In the data rows, the value 128 means zero.
Here are some points, each followed by its number:
[164 114 107 138 159 150 148 140 147 110 136  87 111  94 122 124 157 102 139  95 110 177 130 168 101 124 141 171 158 121 112 140 160  96 141 156  69 167 130 110 109 161 117 123 121 149 126  96] 0
[187 140 139 125 149 132 102 127 140 150 142  93 120 170  97 140 150 119 138 127  93 136 142 139  85 115 135 117 123 123 155 148  88 171 116  88 148 131 152 138 136 155 153 132 137 159 132 142] 1
[142 128 128 138 112 136 148 131 126 151 114 146 132  91 167 117 125 159  99 126 132 134  92 129 136 160 143 167 124 134 123 139 142 122 107  94 143 131 140 113 108 110  78 133 141 135 152 141] 2
[143 123 163 121 123 135 105 133 129 105  95 140 147 126 144 147 114 143 124 139 101 125  99 141 128  74 121 114 108 160 137 145 103 107 133 164 141 122 142 183 118 121  90 130 139 119 121 123] 3
[130 141 135  97 139 151 129  93 109 103 157 124 144 164 149 126 109 146 137 128 101 145 146 109 160 111 118 123  97 131 152 125  77 125 115 132 137  98 146 153 130  95 154 119 153 117 132 152] 4
[120 133 115 104 121 122 123 104 113 114 122 148 130 131 118 138 121 128 113 145 124 127 119 109 138 136 120 128 123 113 140 123 103 145 117 105 157 125 139 107 124 108 133 129 122 110 145 139] 5
[144 118 111 132 144 145 138 106 161 116 138  85 119 114 127 119 153 136 135  90 114 166 139 157 126 129 130 151 160 135 115 121 157 106 131 164  74 152 125 109 111 150 124 125 113 146 125  93] 6
[ 73 132  98 156 149 110 134  96 145 120  90 182 115  39 120  99 219 103 109  86 150 123 148 120 134  81 129 108  97  65 130  64 157 113 100 147 138 144 101  41 152 107 118 180  83 134 118  81] 7
[158 149 109 117 145  81 117  89 147 149 137 121  98 155  66 116 162 109 140 157 131 125 155 121  86 167 142 145 149 106 127 141 120 214  93  37 202 120 110 107 135 161 178 112 100 162 136 143] 8
[138 147 147 120 149 117  95 120 137 102 122 108 132 153 111 116 145 131 137 112 116 124 191 128 101  73 117 125  99 111 156  91  76 161 132 138 155 113 105 147 137 122 190  99 129 138 118 129] 9
[124 125 124 117 107 125 131 109 132 118 115 146 132 120 139 116 124 142 112 136 131 123 112 130 131 145 132 144 133 138 121 129 136 120 121 117 140 117 127 128 119 119  98 130 119 129 129 121] 10
Which point above is nearest to each new point by angle, seen from the average point of the numbered points? Its number follows each.
[128 153 126 125 101 119 153 126 118 139 109 135 132 127 139 155 117 157 137 141 147 127 140 141 118 138 122 197 135 150 166 115 127 113 104 121 155  92  94 144 115  98 115  98 157 134 134 120] 10
[127 127 151 144 176 122 104 107 127 121 151 130 130 116 109 137 115  98 120 113 110 144  61 127 171  76 149  72 107 103 141 131  87 143 135 131 144 170 202 113 135  87  92 169 112 129 133 146] 3
[ 70  99  95  76  33 181  84 152 178 145 149 120  70  83  91 107 182 181 154 122 189  58 142 140 141 190 115 153 144 142  80  70 224  97 148 166 104 110  44  44 155 179 132  84  63 116 102  51] 6
[123 129 132 111 122 164 104 143 115 153 177  99 103 155 109 118 134 147 125 118 136 115 167 111 152 134 119 110 110 136 120 118 113 131 145 139 115 135 121  96 161 139 167 117 140 115 124 130] 4
[141 137 135  95  95 130 104  99 145 113 105 142 132 193 115 136 104 138 143 147 136 118 155 133 121 125 103 152 131 135 153 120 111 125 130 133 188  78 108 176 130 101 148  97 121 125 130 128] 4
[151 118 135 142 141 139 148 145 125 127 120 131 129 144 154 107 138 123 132 116  97 144 139 132 112  99 129 133 103 145 124 163 120  98  97 115  92 118 112 135 138 146 129 145 160 130 119 124] 3
[111 127 130 124 126 144 100 142 135 135 143 114 103 153 104 127 142 111 143 143 138 110 153 116 124 143 113 108 123 130 121 136 130 123 126 120 124 128 112 132 156 168 159 140 103 113 120 128] 8
[153 126 152 130 131 154 141 133 134 144 178  93 130 111 164  93 128 192 118 120 125 142 118 110 146 160 127 174 133 113 108 146 104 125 135 134 121 144 164  71 112 104 126  87 184 169 139 149] 2
[128 119 154 150 118 117 110 173 115 152 134 102 114 111 124 132 127 128 161 151 139 100 135 128  81 117 135 123 126 142  94 142 126 131 157 140  96 129  98 121 145 202 161 104 149 110 126 124] 0
[141 108 148 127 131 127 136 128 117 144 168 108 126 131 155  98 119 156 145 127 133 133 129 131 138 146 138 139 131 132 108 123 123 140 143 140 109 126 153 123 122 116 145 105 154 146 126 139] 4
[175 114  85 121 189 156 160 110 155  78 143  43 154  99 177 131 190 137 152  44  86 214 137 167 108 139 128 169 197 120 117 125 216  79 142 234  25 192 119  84  55 182 105 103 118 194 109  90] 6
[137 124 134 132 139 124 133 132 131 123 132 114 131 137 141 112 146 123 134 142 108 131 135 113 109 113 125 117 119 120 117 150 111 127 123 132 120 136 137  99 138 144 160 137 145 128 137 141] 1
[119 128 122 122 125 132 119 122 144 133 131 155  98  97 120  85 174 101 130 108 141 113 137 109 145 129 122 121  86 121 108 124 137 128  96  74 132 122 100  81 149 139 126 159 111 123 126 121] 7
[145 118 134 132 144 118 181 115 101 124 143 162 164 103 146 165  88 133 119 146 125 153  58 127 152 149 172 116 163 119 138 126 137 162 100 111 136 153 179 146 121 109  60 159 156 170 141 132] 2
[127 143  93 111 108 204 114 129 135 131 166 125  82 178  79 160 144 113 145 112  99 135 199 133 124 141  98 156 141 134 171 105 142 106 103 136  82 110  74 126 143 183 128 140 119 120 114  92] 6
[132 130 137 127 130 131 112 135 143  98 103 154 142 143 125 150 129 151 126 133 125 118 118 152 117  81 136 115 132 158 156 136 127 101 116 152 131 115 129 172 133 133  98 141 119 127 112 117] 3
[141 121 132 158 134 178 101 174 150 166 138  99  77 139 100 117 146 115 158 129 140 104 143 122 153 171 100 129 115 110 117 159 138 117 125 105  82 139  92  85 151 192 130 131 147  99 141 112] 0
[108 130 133 143 122 146 111 152 137 154 149 103  80 168  96 141 145 112 138 146 149 117 181 120 108 152 104 118 128 138 120 133 143 117 130 105 111 126  96 138 154 183 170 135 111 118 105 116] 8
[185 144 122 125 133 124 137 112 136 131 164 106 108 177 103 135 133 117 135 114 105 147 168 150  76 104 139 133 141 136 156 105 119 158 115 106 140 110 131 167 129 155 143 128 122 161 111 113] 1
[126 112 131 124 134 134 144 146 122 117 121 131 152 133 154 133 104 129 128 157 114 140 118 128 135 133 117 144 139 134 134 159 125 105 130 139 125 133 137 136 106 121 122 110 139 107 135 122] 3
[109 155 149 127 135 111 109 113 118 131 130 120 128 157 124 125 128 120 106 115 150 124 161  94 164 136 119 101 101 111 134 108 104 139 132 137 163 125 152 142 134  68 142 121 127 149 119 156] 4
[128  92 142  95 144 171  85 138 132  90 116 124 113 210 126  88 107 101 178 181 100 102 205  81 174 138  66 116  90 130 110 197  84  87 108 125 131 101  91 136 142 156 185 105 138  67 117 120] 4
[150 113 141 116 119 152 140 120 126 127 183 100 135 133 157  94 117 153 139 108 101 142 138 121 133 133 124 138 124 129 103 136 110 134 148 154 106 131 152 109 128 120 146 114 174 145 111 138] 4
